In the rows, zero is written as 128.
Rotation paths and how fast each direction turns (degrees a step)
Each turn is a multiple of 5 degrees from 10 to 175, or 0.
Each row of a path follows its step; steps can be skipped.
Path 1:
step 0: [131 134 118 135 145 133 120 133 141 124 124 131 127 134 122 119 129 123
 137 126 129 127 132 132 126 152 135 120 137 143 140 137 131 121 141 122
 121 112 122 130 133 123 137 123]
step 1: [123 130 136 140 138 113 123 128 142 135 137 122 122 141 122 123 143 123
 140 134 129 120 121 135 140 127 140 132 130 121 130 126 132 121 143 130
 151 128 126 136 122 126 125 123]
step 2: [119 139 137 132 114 141 124 117 125 121 131 131 128 130 132 133 137 112
 137 134 135 127 124 120 127 126 128 124 143 117 126 114 136 117 133 140
 127 138 132 134 119 137 112 116]
step 5: [122 124 136 127 115 125 123 125 126 121 122 125 136 100 118 135 126 139
 127 124 132 127 140 129 124 130 115 116 136 138 131 118 124 130 133 125
 127 119 130 139 140 129 146 129]
step 7: [134 136 131 130 136 123 120 133 123 123 130 130 121 135 141 119 130 112
 117 140 123 126 139 119 122 129 139 139 137 124 130 119 121 126 127 118
 150 115 134 135 132 135 118 141]
step 10: [118 124 123 132 111 135 126 134 116 137 138 146 133 131 114 127 123 124
 129 114 149 109 130 132 123 128 130 136 134 125 117 124 128 132 129 138
 131 120 131 127 126 123 132 121]
step 12: [118 129 127 137 135 130 128 128 127 129 138 119 133 121 131 130 141 128
 130 134 124 145 122 128 123 127 145 120 131 145 117 125 134 127 144 109
 127 113 123 118 131 114 125 128]
step 19: [139 142 122 129 139 131 127 108 139 131 139 129 136 131 122 125 129 128
 123 126 133 139 125 125 123 116 130 146 140 110 126 118 126 115 129 122
 142 128 127 130 136 128 135 128]
step 20: [136 143 121 125 130 142 128 127 135 124 132 112 129 128 139 129 126 112
 121 144 137 134 121 140 133 129 131 128 129 120 110 119 122 122 132 135
 109 126 130 132 125 115 131 126]
Speeds:
[126 132 129 129 129 127 126 131 127 127 128 129 126 136 126 125 127 129
 131 123 131 130 128 130 127 130 130 124 125 126 131 127 128 128 127 127
 128 129 131 131 129 133 127 130] : 45
[130 125 127 132 129 131 129 127 131 128 129 125 127 127 128 126 127 128
 130 131 126 131 124 128 127 133 130 126 122 130 129 130 126 130 127 131
 122 125 124 130 130 126 125 128] : 125
[129 132 128 131 131 125 130 123 126 133 127 124 126 130 128 127 126 129
 130 127 128 127 131 125 128 128 124 128 133 130 130 126 128 132 124 128
 128 129 130 128 132 126 125 125] : 175
[128 129 127 127 130 126 130 135 132 127 127 127 126 128 127 132 132 128
 127 126 126 128 129 126 127 130 128 121 128 130 129 127 130 127 122 128
 129 128 127 129 128 121 132 126] : 85
[125 125 132 126 130 127 123 127 125 128 128 126 126 127 134 128 128 128
 130 129 130 126 126 128 128 128 131 127 128 126 130 130 128 128 129 130
 127 130 128 126 135 126 134 124] : 90
[129 130 125 123 128 131 128 129 124 127 126 128 128 135 129 132 130 132
 127 135 129 132 130 128 129 130 127 127 129 129 127 131 125 131 132 126
 130 128 127 127 129 127 127 127] : 85
Path 2:
step 0: [121 136 141 130 122 135 124 121 129 135 150 130 118 117 146 134 135 121
 125 128 125 100 133 126 124 133 131 124 113 136 120 113 130 133 125 132
 132 123 120 133 120 127 136 134]
step 2: [132 125 128 134 124 141 131 132 128 107 122 118 142 120 128 138 120 121
 122 126 125 128 132 134 120 124 125 125 123 127 116 121 122 117 127 152
 139 145 128 120 121 132 118 109]
step 3: [127 126 122 112 126 135 127 127 137 114 127 143 129 131 121 135 120 119
 135 132 126 123 131 113 132 130 129 100 127 122 117 132 136 111 115 145
 131 138 134 137 134 123 125 126]
step 7: [111 133 129 129 133 140 124 154 137 123 120 136 136 146 130 124 115 134
 128 130 131 133 135 141 132 133 137 119 134 126 117 124 138 122 116 122
 136 133 137 120 123 115 128 124]
step 8: [121 126 132 127 130 137 126 138 138 125 116 121 127 130 100 131 135 116
 143 140 122 125 146 133 126 141 127 125 122 143 132 136 136 122 132 127
 136 125 143 122 120 117 137 129]
step 9: [121 124 132 128 123 123 138 126 148 141 130 127 110 143 121 134 133 126
 126 133 113 142 130 129 115 145 118 121 114 142 126 127 128 127 128 131
 119 119 128 145 119 127 131 121]
step 10: [126 129 127 135 126 127 130 130 137 137 135 132 117 117 135 131 125 132
 120 140 103 148 124 136 145 134 132 143 118 129 121 130 123 139 128 137
 120 124 135 128 128 112 116 138]
step 17: [115 123 133 117 119 128 129 127 134 120 130 133 128 117 112 123 115 123
 126 116 116 111 142 130 132 120 119 137 135 138 132 107 127 128 120 128
 137 129 128 116 135 139 128 112]
step 20: [141 121 126 135 127 134 141 120 150 133 126 122 123 139 129 124 123 130
 125 130 135 130 138 128 131 138 100 119 122 135 118 126 119 119 128 124
 146 119 143 127 132 120 126 131]
Speeds:
[129 132 128 130 130 130 130 128 134 124 128 128 128 132 127 127 123 127
 132 129 131 133 129 125 127 127 126 130 131 128 130 127 130 133 124 126
 132 128 132 130 128 129 129 128] : 25
[130 127 131 124 131 131 130 129 126 127 133 125 127 125 127 126 129 126
 126 127 130 130 132 128 130 127 126 125 130 126 129 128 126 123 121 126
 128 126 128 127 128 128 126 124] : 25
[132 128 128 128 131 128 128 128 128 129 131 126 128 135 131 127 128 130
 129 126 129 128 126 129 122 133 130 129 126 128 125 123 126 126 128 127
 133 130 123 128 124 129 127 126] : 160
[126 131 126 126 124 126 129 125 127 132 131 128 124 125 122 124 126 124
 129 127 130 131 124 131 130 128 131 128 129 127 128 124 127 129 128 128
 131 130 125 131 129 126 126 129] : 60
[129 128 125 121 128 123 127 128 126 125 128 130 131 132 129 127 128 125
 129 131 128 127 129 128 122 123 130 132 131 124 126 127 127 125 128 130
 126 126 130 128 130 128 128 129] : 35
[127 127 128 127 130 133 131 128 127 130 126 128 130 130 126 131 124 129
 126 126 121 130 125 124 129 126 129 130 127 126 126 125 126 129 126 130
 126 127 126 127 133 128 124 126] : 95
[131 128 127 130 126 132 125 129 127 128 123 128 123 127 126 128 127 132
 132 131 127 127 129 129 126 128 132 127 132 128 128 126 122 124 125 128
 126 130 129 131 127 131 132 127] : 70
Path 3:
step 1: [129 143 137 140 131 124 139 116 119 123 132 139 132 135 132 133 146 128
 132 135 124 126 142 119 131 121 120 132 135 116 128 137 133 128 132 120
 125 117 125 113 128 123 139 137]
step 3: [129 127 124 120 143 115 137 114 123 121 119 136 134 139 119 127 143 128
 146 117 134 121 124 121 130 138 126 128 123 136 121 124 123 130 125 125
 122 136 141 134 116 126 126 124]
step 6: [132 122 130 123 146 125 137 115 121 139 132 121 129 132 120 136 141 133
 121 125 131 124 138 143 127 124 130 110 140 121 119 120 135 125 124 142
 123 123 126 120 133 118 120 129]
step 7: [123 129 127 134 134 140 105 125 115 125 125 124 128 139 130 124 131 119
 137 135 130 147 128 127 125 118 138 121 136 126 116 130 130 126 142 122
 129 136 130 114 126 129 139 131]
step 11: [132 124 118 121 117 110 138 125 128 134 135 124 138 137 123 134 125 134
 129 131 135 135 125 140 123 125 134 130 126 121 120 117 125 137 123 127
 149 116 130 118 112 120 133 118]
step 12: [135 130 120 128 142 126 134 124 113 130 127 138 121 132 130 133 148 124
 131 127 155 127 130 120 125 124 125 125 126 122 124 131 126 121 131 118
 126 142 140 125 123 132 120 115]
step 14: [145 121 122 124 136 119 126 126 117 126 117 124 125 124 134 134 136 138
 134 125 125 123 130 125 136 140 118 133 114 132 109 134 133 140 138 130
 142 122 131 113 136 129 133 136]
step 15: [119 129 141 129 142 129 131 124 113 137 125 137 129 119 108 131 125 134
 145 129 125 124 144 137 126 120 127 112 132 126 117 130 131 130 122 126
 122 125 120 121 133 126 114 122]
step 17: [132 117 128 120 140 123 130 119 128 126 137 140 135 129 128 121 129 126
 115 125 125 133 128 116 117 130 131 115 119 113 116 128 140 136 121 124
 142 137 131 129 120 123 114 137]
Speeds:
[129 131 129 132 124 125 131 126 126 127 127 129 126 131 127 129 128 131
 128 127 131 127 127 129 127 123 124 134 127 130 135 126 130 131 127 128
 130 131 130 125 126 130 127 128] : 35
[128 126 129 126 133 122 128 128 125 129 127 127 130 131 131 127 129 130
 122 128 127 126 130 126 125 128 124 127 123 128 127 124 128 126 126 128
 123 125 129 125 126 129 127 128] : 130
[124 128 126 127 127 123 127 128 130 128 130 127 123 127 126 126 128 128
 127 126 128 128 130 124 123 127 130 127 127 122 132 129 125 123 130 132
 130 129 127 126 127 128 134 128] : 35
[129 125 129 132 130 132 131 131 128 126 128 124 127 132 128 126 128 130
 132 130 131 132 128 126 127 134 124 130 125 130 127 130 129 123 127 127
 130 131 128 127 128 126 131 128] : 160
[127 127 129 133 128 128 130 129 129 133 127 125 133 126 128 131 131 135
 130 130 125 127 132 131 126 126 128 131 130 126 126 129 124 128 131 129
 128 125 128 127 131 126 128 130] : 80
